One turn moves every row onto another: examples first, then more rows asked
z_788: [+2.93 +0.52 +1.54 -2.19 +0.83 -0.98 +1.46 -0.26 -0.61 -0.38 -1.61 +0.87 -0.63 -2.71]
z_40: [+0.81 -0.40 +2.24 -1.72 +0.64 +0.11 +0.75 -3.69 -2.03 -1.35 -0.48 -1.12 -0.76 +1.38]
z_323: [+0.62 +0.08 +2.50 -0.91 +0.39 -0.23 +1.08 -3.21 -1.97 -0.94 +0.27 -0.99 -0.70 +1.01]
z_448: [+1.19 -2.32 -0.40 -2.00 +2.29 -0.67 -0.24 -2.38 +0.44 +0.43 -0.83 -0.80 +1.96 +0.17]
z_923: [+3.44 +0.31 +1.05 -2.19 +1.33 -2.29 +2.06 -0.47 +0.04 +0.13 -1.72 +0.31 -0.52 -2.05]
z_855: [+0.86 -1.61 +0.37 +0.10 +1.56 -2.04 -0.07 +0.09 -2.20 -1.93 -1.96 -2.79 +0.38 -0.60]
z_600: [+2.96 -0.22 +2.49 -1.68 +0.98 -1.32 +1.81 -0.69 -0.24 -0.51 -2.09 +0.33 -1.03 -2.41]
z_587: [+1.07 -1.33 +0.18 -0.63 +1.52 -1.84 +0.39 -0.25 -2.31 -2.05 -2.68 -3.24 +0.47 -0.08]
z_456: [+1.20 -1.48 -0.41 -1.40 +0.84 -0.02 -0.62 -0.28 +1.35 -1.94 -0.90 -0.62 -3.84 -0.62]
z_730: [+2.42 +0.89 +1.30 -2.64 +1.26 -0.71 +1.95 +0.03 -1.36 -0.27 -1.48 +0.43 -0.97 -2.38]
z_830: [+1.57 -1.63 -0.47 -1.38 +1.52 +1.12 -0.29 -0.88 +0.98 -1.34 -0.56 -0.72 -3.45 -1.70]
z_39: [+2.56 +0.00 -1.86 -3.75 -0.45 -2.48 +1.01 -1.51 -0.24 -0.86 +0.48 +0.01 -1.46 +0.99]
z_791: [+1.57 -2.66 -0.80 -1.09 +0.46 +0.13 -0.59 -0.45 +0.74 -1.43 -0.67 -1.59 -3.32 -1.08]
z_642: [+2.99 +0.10 +1.67 -2.88 +1.02 -0.69 +1.85 -0.24 -0.54 -0.32 -1.63 +0.72 -0.57 -2.53]
z_197: [+3.03 -0.24 -1.63 -3.75 -1.19 -2.81 +0.77 -0.95 -0.36 -1.47 +0.26 -1.15 -1.27 +0.78]
z_645: [+0.50 -1.17 +0.44 -0.87 +1.68 -2.89 +0.54 -0.59 -2.07 -1.90 -2.27 -3.00 +0.42 +0.47]
z_85: [+1.29 -2.21 -0.20 -1.67 +1.55 -1.34 -1.08 -2.48 +0.96 -0.49 +0.19 -0.54 +1.76 +0.53]
z_332: [+0.32 -0.17 +2.44 -1.17 +0.78 -0.04 +1.32 -3.25 -1.91 -1.86 -0.01 -1.14 -0.16 +1.13]
z_260: [+1.22 -2.45 -0.28 -2.19 +1.69 -0.75 -0.82 -2.61 +1.11 -0.47 -0.83 -0.71 +2.15 +0.46]
z_652: [+1.29 -1.68 -0.15 -2.05 +0.71 +0.41 -0.67 -0.25 +0.91 -2.15 -1.17 -1.03 -3.79 -0.96]
z_537: [+0.95 -2.12 -0.15 -1.91 +1.59 -0.74 -0.88 -2.43 +0.53 +0.00 -0.08 -0.94 +1.97 +0.48]
z_898: [+0.76 -1.91 +0.45 -0.22 +2.08 -2.49 -0.10 -0.47 -2.09 -1.66 -2.23 -2.72 +0.31 -0.04]
z_553: [+3.03 +0.20 -1.71 -3.08 -1.15 -2.65 +0.94 -1.22 -0.71 -1.12 +0.51 -0.79 -1.35 +0.48]
z_93: [+0.53 -1.34 -0.82 -1.98 +1.41 -0.26 -0.60 +0.44 +1.24 -2.29 -1.29 -0.70 -3.09 -1.17]
z_633: [+3.44 -0.04 -0.68 -3.44 -1.52 -2.42 +0.39 -1.70 -0.29 -1.75 +0.99 -1.15 -0.53 +0.10]
z_489: [-0.04 -0.30 +2.00 -1.63 +1.07 +0.55 +0.73 -3.24 -1.72 -1.80 +0.16 -1.24 -0.37 +0.96]
z_338: [+2.76 +0.30 -1.20 -2.99 -0.86 -2.54 +0.55 -1.40 -0.28 -2.58 +0.81 -1.68 -1.96 +0.32]

z_323 -> z_855
z_652 -> z_197
z_537 -> z_332
Now find these:
z_730 -> z_93
z_645 -> z_448
z_923 -> z_830
z_260 -> z_40
z_553 -> z_788
z_633 -> z_600

